In the rows, zero is written as 100.
One hidden turn or mirror swaps the rows below in pairs. Which row is each named row swapped with?
j_153: [102 116 101 101 84 134 120 82 93 145 112 112 123 94 93 96 104 116 106 114 90 112]
j_970: [128 110 96 95 101 97 127 103 108 98 88 58 110 129 105 95 109 104 96 97 95 96]
j_385: [101 114 99 112 96 137 112 75 97 139 106 115 125 84 85 99 97 106 107 109 97 117]
j_319: [105 88 86 116 119 92 114 103 105 134 98 68 89 112 115 88 102 98 98 105 62 118]
j_229: [103 117 93 93 87 126 128 86 93 146 101 107 123 106 90 96 103 111 110 111 80 111]
j_256: [98 102 96 124 110 136 108 68 96 131 113 108 126 81 85 104 95 101 109 110 108 113]
j_237: [84 84 108 101 120 94 99 107 101 63 111 72 63 107 102 104 105 106 91 96 101 92]
j_322: [105 79 85 105 148 70 101 99 108 97 84 99 118 99 86 103 108 85 121 123 92 101]
j_76: [92 90 97 95 124 108 94 87 81 99 108 102 114 81 73 92 115 82 136 128 120 83]
j_976: [84 76 89 85 137 80 109 101 95 83 91 95 86 127 109 113 110 119 105 106 77 90]
j_142: [129 100 87 99 104 96 111 90 86 90 96 90 114 94 68 82 110 89 133 135 102 95]
j_233: [81 74 98 96 138 86 96 102 95 71 99 83 74 109 108 107 111 111 99 105 83 90]
j_467: [109 123 115 92 77 103 112 126 99 104 107 74 77 97 89 86 104 95 94 101 117 100]
j_925: [87 89 122 91 92 110 105 105 91 87 102 129 71 82 84 119 94 118 88 94 93 100]
j_693: [102 92 98 94 96 98 98 107 83 94 99 137 64 88 83 109 92 121 100 110 84 112]
j_244: [80 97 117 100 111 107 100 112 106 77 119 70 66 95 97 99 109 103 90 93 117 88]
j_794: [103 96 96 92 100 101 103 98 80 101 101 101 112 85 69 87 109 75 134 131 119 81]
j_413: [93 95 93 68 111 97 127 98 90 125 87 107 122 126 102 114 115 119 119 115 66 95]
j_52: [111 114 114 80 84 83 125 137 107 119 105 81 87 99 81 99 104 93 92 102 108 97]
j_700: [116 120 114 83 79 99 126 129 103 112 107 73 83 99 93 90 103 93 92 101 112 93]
j_5: [86 98 115 88 94 111 108 108 99 86 108 121 77 92 95 128 95 133 84 92 103 99]
j_811: [84 94 91 118 132 99 120 92 110 132 102 66 118 116 116 95 107 91 103 112 73 115]
j_571: [83 93 116 95 94 112 101 108 98 84 106 128 76 91 86 119 89 127 89 94 97 105]
j_465: [72 98 103 102 134 111 108 88 102 122 117 77 135 102 97 106 122 76 118 117 114 91]
j_556: [112 87 79 120 112 96 108 107 102 120 92 85 71 103 109 88 97 97 96 115 56 122]
j_585: [80 102 112 101 109 107 98 113 106 75 114 67 66 95 100 91 104 103 91 89 105 93]
j_828: [77 89 99 96 127 115 109 81 96 107 116 91 128 89 93 103 123 77 128 123 124 82]
j_451: [73 97 98 107 136 107 118 84 111 127 113 67 129 114 112 104 120 87 106 110 92 98]
j_818: [97 88 109 95 90 110 102 105 89 95 100 136 69 85 86 113 87 123 90 102 91 107]
j_63: [103 109 98 103 96 138 122 76 91 142 113 111 123 93 90 100 93 108 100 113 94 114]
j_506: [115 102 90 91 104 96 105 100 83 93 94 103 110 84 72 86 113 79 142 133 106 91]
j_234: [65 95 101 103 130 112 114 83 99 117 117 81 135 99 94 102 121 79 118 121 113 91]
j_574: [94 92 95 126 122 131 95 70 94 119 109 114 130 78 86 99 92 93 105 112 107 112]
j_511: [98 90 105 97 97 112 103 108 90 96 96 133 64 83 80 114 89 121 96 108 82 115]
j_308: [70 96 104 99 118 115 104 83 86 103 116 91 122 83 82 97 119 79 123 128 126 85]
j_764: [101 115 99 106 91 130 123 79 93 145 109 107 127 97 88 93 94 107 106 108 91 114]
j_617: [76 102 98 109 132 112 119 87 111 126 108 67 132 116 111 104 118 88 107 105 95 101]
j_395: [89 101 125 94 104 109 114 98 110 93 111 111 94 99 100 121 97 128 71 78 107 101]
j_969: [110 86 90 99 99 98 102 110 85 108 97 128 62 90 92 102 88 115 105 116 72 112]
j_453: [106 110 110 93 113 84 127 104 117 100 99 68 111 123 107 116 114 121 85 83 100 99]
j_180: [96 97 83 77 106 106 127 90 93 132 97 106 132 128 102 105 112 113 115 118 75 98]
j_111: [100 88 92 100 93 109 99 106 87 105 96 137 66 84 78 104 89 116 99 110 78 105]
j_557: [83 95 125 93 93 113 106 105 97 88 105 121 82 94 98 126 100 127 76 84 105 109]
j_175: [112 102 115 94 106 87 130 105 116 99 94 62 113 123 115 103 108 116 86 94 93 103]
j_292: [101 114 97 114 107 140 106 68 101 132 113 111 126 83 91 98 98 97 103 114 107 113]
j_947: [82 70 96 99 133 85 95 105 98 66 101 89 71 110 108 111 105 108 102 105 86 91]
j_128: [97 88 94 67 117 90 121 97 84 114 90 108 114 131 106 111 116 120 119 118 69 89]
j_104: [71 96 101 101 127 116 106 82 99 103 121 86 126 88 87 101 121 79 126 122 125 82]
j_658: [95 99 92 130 113 127 106 68 99 125 111 106 126 73 83 103 92 96 110 111 101 115]
j_15: [107 83 87 114 109 90 103 112 96 113 91 95 62 102 98 93 96 107 103 106 57 121]
j_416: [80 110 115 99 101 112 101 110 102 83 116 70 63 89 92 92 106 100 85 94 118 89]
j_163: [90 114 117 96 84 116 117 119 110 95 116 68 73 97 92 90 110 97 80 96 115 97]
j_485: [102 77 86 118 144 70 103 95 107 88 93 95 124 91 87 104 107 85 114 122 88 105]
j_714: [133 102 82 104 117 97 101 88 85 97 90 79 119 102 77 84 115 96 134 128 94 97]
j_380: [95 89 97 129 131 118 96 68 104 106 108 114 123 75 84 105 97 92 107 110 105 114]
j_278: [108 100 111 85 87 77 128 140 113 112 100 83 93 107 94 104 105 89 87 113 95 97]
j_498: [107 90 84 123 116 96 109 105 108 128 91 79 82 106 106 88 101 89 96 113 60 124]
j_538: [81 91 108 101 120 97 95 111 98 68 110 71 59 105 101 99 108 108 88 95 104 93]
j_26: [90 83 84 78 120 89 116 97 90 104 85 106 111 129 103 108 118 115 117 120 66 92]
j_645: [107 82 98 96 135 64 105 124 101 102 87 99 112 96 90 109 105 76 122 131 88 105]

Swapped with j_794: j_467
Swapped with j_229: j_969
Swapped with j_976: j_811
Swapped with j_380: j_395
Swapped with j_180: j_15
Swapped with j_76: j_163
Swapped with j_556: j_413

One hidden turn or mirror swaps the rows below in pairs. Which row is each named row swapped with?
j_93: [101 90 94 104 101 85 142 118 121 82 115 114 126 134 88 91 86 110 97 97 114 114 94]
j_304: [116 100 92 119 115 85 88 93 127 105 127 104 116 93 114 120 85 70 91 91 123 111 129]
j_754: [124 116 94 112 97 97 104 121 142 74 129 112 83 110 99 96 93 96 93 86 99 81 128]
j_43: [68 86 124 91 106 100 84 110 92 86 113 109 97 91 127 114 93 107 119 118 120 101 106]
j_144: [96 104 87 121 100 68 73 127 118 115 106 103 115 97 94 111 95 75 102 95 125 122 113]
j_902: [70 89 99 90 110 97 94 71 87 85 105 129 89 119 80 116 113 93 108 111 138 101 86]
j_650: [95 80 99 124 116 91 100 86 130 92 111 115 131 123 104 92 92 123 104 116 104 91 86]
j_194: [111 78 125 94 121 103 84 98 89 121 92 107 127 110 101 101 119 96 111 114 83 100 96]
j_186: [102 100 108 87 102 91 88 111 123 74 110 117 109 131 134 84 125 87 104 83 126 100 105]
j_906: [97 87 91 82 139 119 123 78 95 83 110 130 94 108 110 101 104 128 100 97 92 93 123]
j_4: [116 87 91 87 101 101 86 95 92 94 132 114 87 138 96 106 128 88 86 118 97 65 96]
j_239: [116 105 102 138 96 78 83 108 116 91 130 100 105 105 69 97 113 109 79 86 93 111 111]
j_27: [121 96 125 107 94 82 105 121 93 63 114 100 112 121 88 87 102 89 112 116 119 67 86]
j_504: [113 91 83 96 99 102 80 121 106 95 126 112 93 91 91 134 87 101 126 85 93 71 133]
j_888: [103 115 101 102 104 73 62 120 101 111 109 113 86 108 99 121 115 70 95 86 107 118 125]
j_959: [117 108 90 102 104 120 77 94 144 91 106 126 101 117 82 107 118 78 89 92 92 90 99]
j_636: [103 92 77 94 82 109 119 119 88 92 105 109 96 78 74 106 100 74 108 83 126 110 110]
j_884: [115 114 118 90 134 78 77 102 90 80 121 110 82 135 108 102 123 90 98 92 88 83 128]
j_772: [71 78 88 88 111 100 102 94 78 65 123 107 94 107 93 102 137 103 86 87 101 107 111]
j_149: [85 100 100 78 137 92 88 129 124 77 122 111 110 108 103 95 126 109 120 86 81 94 127]
j_165: [109 96 97 107 130 129 114 83 113 75 136 135 137 125 92 111 97 92 106 104 110 92 116]
j_684: [110 89 110 100 84 89 116 126 84 66 112 92 114 103 74 92 92 82 118 105 129 81 90]
j_606: [104 117 97 120 141 99 73 81 95 108 123 115 109 121 86 80 88 92 111 86 122 106 94]
j_448: [91 82 86 87 117 90 90 55 105 79 124 116 85 98 93 124 95 96 109 95 131 75 100]
j_868: [66 85 122 89 107 97 89 95 79 80 112 117 88 99 116 121 101 99 112 111 133 104 103]
j_908: [64 88 111 96 102 101 89 78 86 88 106 127 93 112 99 120 115 89 106 107 140 115 95]
j_715: [84 93 75 74 76 95 101 113 97 67 101 106 92 111 82 126 108 107 87 91 114 77 122]
j_302: [91 80 90 131 96 82 94 107 126 99 107 110 131 116 101 95 79 111 112 117 119 91 85]
j_260: [109 120 116 111 109 108 94 96 121 101 101 125 133 112 77 114 107 108 71 100 99 114 127]
j_594: [117 106 90 93 72 93 114 131 91 94 118 98 101 125 92 116 97 85 119 69 121 84 100]
j_592: [107 113 118 111 100 90 109 78 104 84 124 124 116 133 89 103 109 89 117 136 135 82 103]
j_841: [83 107 75 101 114 83 114 70 88 78 110 133 105 131 65 101 110 89 97 90 136 100 98]
j_376: [107 86 105 100 77 91 114 128 88 78 105 97 104 98 69 96 91 80 109 100 127 81 82]
j_119: [77 107 99 115 139 102 120 77 112 104 127 129 102 97 92 86 88 106 91 84 120 95 121]
j_897: [91 98 116 68 113 84 80 123 104 94 108 116 80 101 101 117 102 129 107 101 84 100 97]
j_943: [92 103 81 110 119 82 88 110 99 138 101 104 105 99 96 128 97 86 100 105 92 82 92]
j_904: [121 112 135 85 128 80 81 97 99 79 118 114 80 133 107 106 120 100 100 100 89 80 121]
j_522: [93 98 85 86 135 115 123 79 100 94 115 133 91 106 103 99 107 125 100 85 92 94 132]
j_786: [106 82 124 85 118 106 86 99 91 122 89 114 124 104 94 102 122 85 98 109 89 107 91]
j_815: [133 112 93 119 101 92 97 130 137 75 121 107 87 106 101 97 77 105 94 89 99 81 122]
j_500: [115 71 71 81 121 76 94 122 89 91 78 122 89 112 94 110 124 85 114 88 105 93 117]
j_907: [125 113 105 103 104 117 88 94 141 103 104 123 96 124 73 101 119 79 91 93 96 100 106]
j_716: [120 109 87 108 116 96 115 117 65 112 137 106 116 91 85 97 93 96 84 105 114 103 123]
j_785: [83 108 109 112 101 102 132 105 85 87 120 111 94 122 98 123 93 64 94 118 131 86 89]
j_948: [96 86 86 102 100 98 80 104 85 93 118 97 68 131 114 98 97 76 121 72 129 98 115]
j_857: [112 97 109 96 106 120 80 85 121 108 98 132 104 107 76 107 123 75 97 103 94 103 87]
j_335: [94 100 73 73 102 113 124 106 89 85 104 110 86 85 73 106 103 92 104 73 119 100 125]
j_464: [117 90 118 105 97 87 108 107 126 64 102 104 106 129 105 82 119 78 89 110 125 85 130]
j_203: [94 100 76 87 106 72 82 116 87 116 108 99 113 89 114 111 106 90 128 114 107 85 138]
j_117: [118 95 71 102 124 60 130 110 88 80 115 99 119 116 88 84 90 106 103 83 107 88 126]
j_909: [100 90 103 122 80 73 113 141 108 87 147 99 88 121 96 111 101 101 98 110 95 83 108]
j_187: [88 87 90 103 98 85 86 113 133 98 120 112 62 111 113 105 102 86 96 81 110 71 122]
j_853: [115 103 76 113 123 60 122 103 79 78 119 102 109 133 81 87 94 105 104 79 109 88 129]
j_914: [106 125 111 82 128 114 95 91 92 121 115 121 129 123 94 112 115 97 113 85 95 95 89]
j_756: [107 87 115 118 98 84 129 106 114 72 122 118 97 128 69 101 103 123 125 84 104 92 127]
j_183: [111 96 106 131 111 83 70 120 118 86 95 83 91 140 84 106 99 99 97 117 113 101 103]
j_255: [76 96 106 98 139 98 110 98 82 102 137 120 115 108 99 101 120 118 95 118 80 94 96]
j_544: [89 100 78 124 92 74 72 111 121 112 105 105 117 97 87 110 92 83 101 94 127 111 95]
j_95: [97 88 81 78 133 122 127 87 103 87 111 131 90 97 110 103 111 111 99 79 96 100 125]
j_488: [95 88 82 131 100 68 82 108 128 107 106 108 134 114 96 96 86 98 103 109 119 102 87]
j_602: [103 96 97 90 131 78 94 91 87 100 87 106 105 78 82 92 114 127 109 94 106 83 133]
j_559: [109 107 102 105 108 71 101 92 89 103 100 121 107 89 90 93 96 140 121 69 127 97 105]
j_615: [110 77 109 90 125 85 100 112 68 116 92 104 126 102 109 95 115 108 117 106 89 90 113]
j_433: [129 113 123 111 135 86 101 108 98 70 100 138 107 108 67 94 107 84 101 102 127 103 105]
j_738: [81 89 113 95 101 92 95 124 96 80 120 94 86 83 128 114 86 113 115 107 119 93 115]
j_823: [75 88 91 97 140 99 102 104 70 78 90 87 103 112 90 103 104 116 105 111 124 112 110]
j_146: [131 113 92 116 100 100 99 115 143 79 123 122 82 102 88 102 90 100 94 83 98 83 112]
j_646: [97 96 82 92 102 117 129 102 85 88 105 117 87 80 76 115 96 99 104 77 115 111 128]

Swapped with j_636: j_857
Swapped with j_738: j_650
Swapped with j_615: j_27
Swapped with j_906: j_815
Swapped with j_376: j_786
Swapped with j_183: j_823

